[[   4.82  200.10  107.25  164.18  166.88  159.38  105.05  169.57  248.66]
 [ 142.34   85.78   45.84  119.21   59.96   46.30  -78.66   30.08 -157.40]
 [ 114.30 -102.85  160.91  102.27   47.93  -42.10  -81.92   61.93  163.39]
 [  37.70   83.89   30.75  243.53  -62.13  198.60  116.89  188.42   -5.19]
 [  25.87   -6.29   56.64  -33.85  208.25  269.58   60.96  128.84  156.91]
 [  80.17  166.06  184.61   99.51  261.35   72.57  157.32  -32.72  183.77]
 [  88.88  158.36  -24.99 -127.27   46.00  166.40  101.17  210.34  103.37]
 [ -15.63  192.43  179.66  180.61  -14.23    1.02   48.35  202.37
   183.82]] yields 163.39

[[-0.402 -0.166 -1.340 -0.661 -1.153 -0.341 -1.351 -1.084 -2.174 -1.094
  -1.353 -1.458 -0.739 -0.968 -0.858]
 [-1.819 -0.546 -0.333 -0.966 -1.012 -0.147 -0.806 -0.994 -0.601 -0.232
  -1.025 -0.616 -0.632 -0.518 -0.694]
 [ 1.680 -2.270 -1.091 -1.160  0.024 -1.386 -0.240 -1.231 -0.045 -1.790
  -1.162 -1.449 -0.911 -0.312 -1.757]
 [-2.009 -0.073 -0.545 -0.624 -1.158 -0.384 -1.015 -0.605 -1.029 -0.220
  -0.622 -0.437 -0.633 -0.936 -0.291]
 [ 1.218 -2.379 -0.592 -1.578  0.063 -0.695  0.040 -1.818  0.439 -1.325
  -1.744 -1.557 -0.897  0.340 -2.041]
 [-0.757 -0.765 -0.869 -0.858 -0.765 -0.664 -0.601 -0.875 -0.722 -0.778
  -0.759 -0.593 -0.800 -0.904 -0.846]
 [-1.299 -1.561 -0.997 -2.115 -0.915 -1.571  1.142 -0.943 -1.179 -0.190
  -0.950  1.077  0.225 -1.323 -0.721]] yields -1.757

[[-1.2 -0.6  0.4 -2.2 -0.1 -1.6 -0.6 -0.5  0.4 -0.1  0.1 -0.3 -0.7 -0.4]
 [ 1.1  0.1 -1.1  1.4 -0.6 -0.1  0.9  1.1 -0.5  0.1 -1.3  0.2 -0.7 -0.9]
 [-1.2 -0.6  0.2 -0.2 -0.1 -1.8  1.0  0.5 -1.0 -1.1  1.4 -0.8 -1.8 -1.5]
 [-1.0 -0.9  1.1 -2.8  0.3 -2.0  0.5  1.2  0.3  1.0  0.3  0.2 -0.2 -0.6]
 [-0.5  1.0  1.3  0.6 -0.1  0.5 -0.7 -0.5 -2.0  0.3 -0.9  0.1  0.2  0.6]
 [-0.8 -0.6  0.4 -0.6 -1.7  1.7 -0.2  0.0 -1.0 -1.4 -0.1  1.5  0.3 -0.3]
 [-0.4 -0.4 -0.3  0.3 -1.3  0.9  0.4  0.9 -1.0 -1.8  0.9 -0.3 -0.7 -0.1]] yields -1.5

[[ 119.57 -168.16 -124.72   -6.75    4.59  -69.03  175.43   25.86  -77.64
    27.78  107.96  200.01   29.27]
 [  23.54  -58.18  -77.47 -125.50   62.78  135.28   37.81  144.35  -32.21
    -7.21  114.66   73.15  118.67]
 [-186.30 -120.81  -28.82  -46.69 -200.23  109.03  152.21  107.37  138.36
    85.51  -78.82   96.33  144.25]
 [-129.88   -7.31 -147.70  -42.40   -9.27   48.04  115.23  105.16  -20.23
   -25.43   29.07   49.62  150.53]
 [ 242.46  138.62   89.04  242.17   90.71   78.35  -97.59 -142.01  117.26
   -80.26 -102.34  -89.69  -81.11]
 [ 206.88   13.30  206.38  -32.59  -87.91  -85.36  -28.42   45.93   38.93
     8.72   35.73   99.66   -9.09]
 [-102.03  -65.48  -41.92 -122.71   84.41 -104.90 -180.14   72.02  129.20
   113.94  -62.96  -68.65  -46.74]] yields 144.25

[[ 2.864  1.376 -0.762  2.862 -1.393 -1.969  1.651  2.870  2.791  2.868
   2.863]
 [ 1.245  2.275 -1.565  1.241  0.229 -0.349  2.453  1.247  1.169  1.246
   1.241]
 [-1.966 -0.481  1.633 -1.964  2.270  2.840 -0.755 -1.972 -1.894 -1.970
  -1.965]
 [ 2.862  1.373 -0.758  2.860 -1.392 -1.968  1.647  2.869  2.790  2.866
   2.861]
 [-1.011  0.471  0.682 -1.020  2.247  1.889  0.198 -1.016 -1.060 -1.012
  -1.012]
 [-0.755 -1.687  2.844 -0.753  1.064  1.626 -1.966 -0.759 -0.682 -0.756
  -0.751]
 [ 1.654  2.584 -1.973  1.651 -0.181 -0.756  2.863  1.657  1.578  1.655
   1.649]
 [ 1.649  2.581 -1.968  1.646 -0.176 -0.751  2.858  1.653  1.573  1.650
   1.644]
 [ 2.747  1.260 -0.645  2.747 -1.391 -1.854  1.535  2.753  2.690  2.751
   2.747]
 [ 1.656  2.586 -1.975  1.654 -0.182 -0.758  2.864  1.660  1.581  1.657
   1.652]
 [ 2.857  1.369 -0.753  2.855 -1.389 -1.963  1.642  2.863  2.785  2.861
   2.856]] yields -1.965

[[ 2.16  1.28 -2.13 -2.24 -1.23  1.40  0.04]
 [-1.74 -1.78  2.25  2.51  1.17 -0.78  1.99]
 [ 0.87  1.59  1.72  1.65  2.58  0.27 -1.27]
 [-1.07 -1.96  0.19  0.45 -0.84 -0.18  2.68]
 [ 0.43  1.15  2.03  2.02  2.66  0.06 -0.94]
 [-1.34 -1.12  2.41  2.64  1.76 -0.65  1.23]
 [ 1.78  2.24  0.57  0.42  1.86  0.80 -1.63]
 [ 0.96 -0.27 -1.89 -1.82 -1.84  0.92  1.50]
 [ 2.33  1.61 -1.97 -2.12 -0.90  1.43 -0.33]
 [-0.69 -1.74 -0.35 -0.13 -1.24  0.05  2.60]
 [ 1.13  1.81  1.44  1.34  2.43  0.41 -1.41]
 [-0.92 -1.88 -0.02  0.22 -1.01 -0.09  2.66]] yields -1.27
---
((68, -7, -65, -86, 72), (10, 19, 41, 31, -24), (86, 62, -49, 9, 9))
-24
((-61, 67, -54, 23), (87, -61, 76, -45))
23
((-31, -7, 31, -22, -69, 90), (-12, -11, 58, 26, -47, 50))
90
((-21, 51, 8, 65, 18, 46), (-53, -66, 10, -49, 27, -31))
46
((-70, -85, 20, -40, 50), (67, 46, -80, 51, -69))
50
((-16, 37, -37, -62, -20, -64, -2), (-4, -36, 54, 47, 8, 69, 5))
-2
((37, 44, -8, 20, -20), (-4, -11, -83, 36, -38))
-20
((-88, 12, -80, 78, 85, 3), (19, -6, 14, -15, -26, -17), (-29, 6, -22, 23, 40, 21))
-17
((-61, 27, -55, 39, 78, -63, 29), (23, -82, 27, 18, 3, 9, -69))
29
((-26, 15, 85, 31), (45, 5, -26, 18), (-9, 23, -26, 21))
18
---
244	233	117	70	22 -> 70

3	2	7	1	7
3	1	2	0	1
-> 0

67	-809	-61	132	-106	541	-112 -> 541

76	78	17	13	48	52 -> 48

109	504	888	783 -> 888

169	250	609	149	-960	-97	-483 -> -97

4	9	4	0 -> 4

3	1	3	3	1	5
4	4	8	5	2	8
3	3	5	4	2	6
-> 2

41	33	-4	-47	29 -> -47

9424	3391	5086	1826	6977	5745 -> 6977
---
[ -3  56  64 -40 -13 -25 -74] → -40, 64
[-27   7   3  44  -3  22  73] → 44, 73
[  7  24  69 -18  57] → 69, 69
[ 68 -34  -4 -42  89] → -4, 89
[-71 -19  27  71  75] → 27, 75
[-73  78  86 -67  41] → 86, 86
[ 53 -24   2  80   4  46  58] → 80, 80
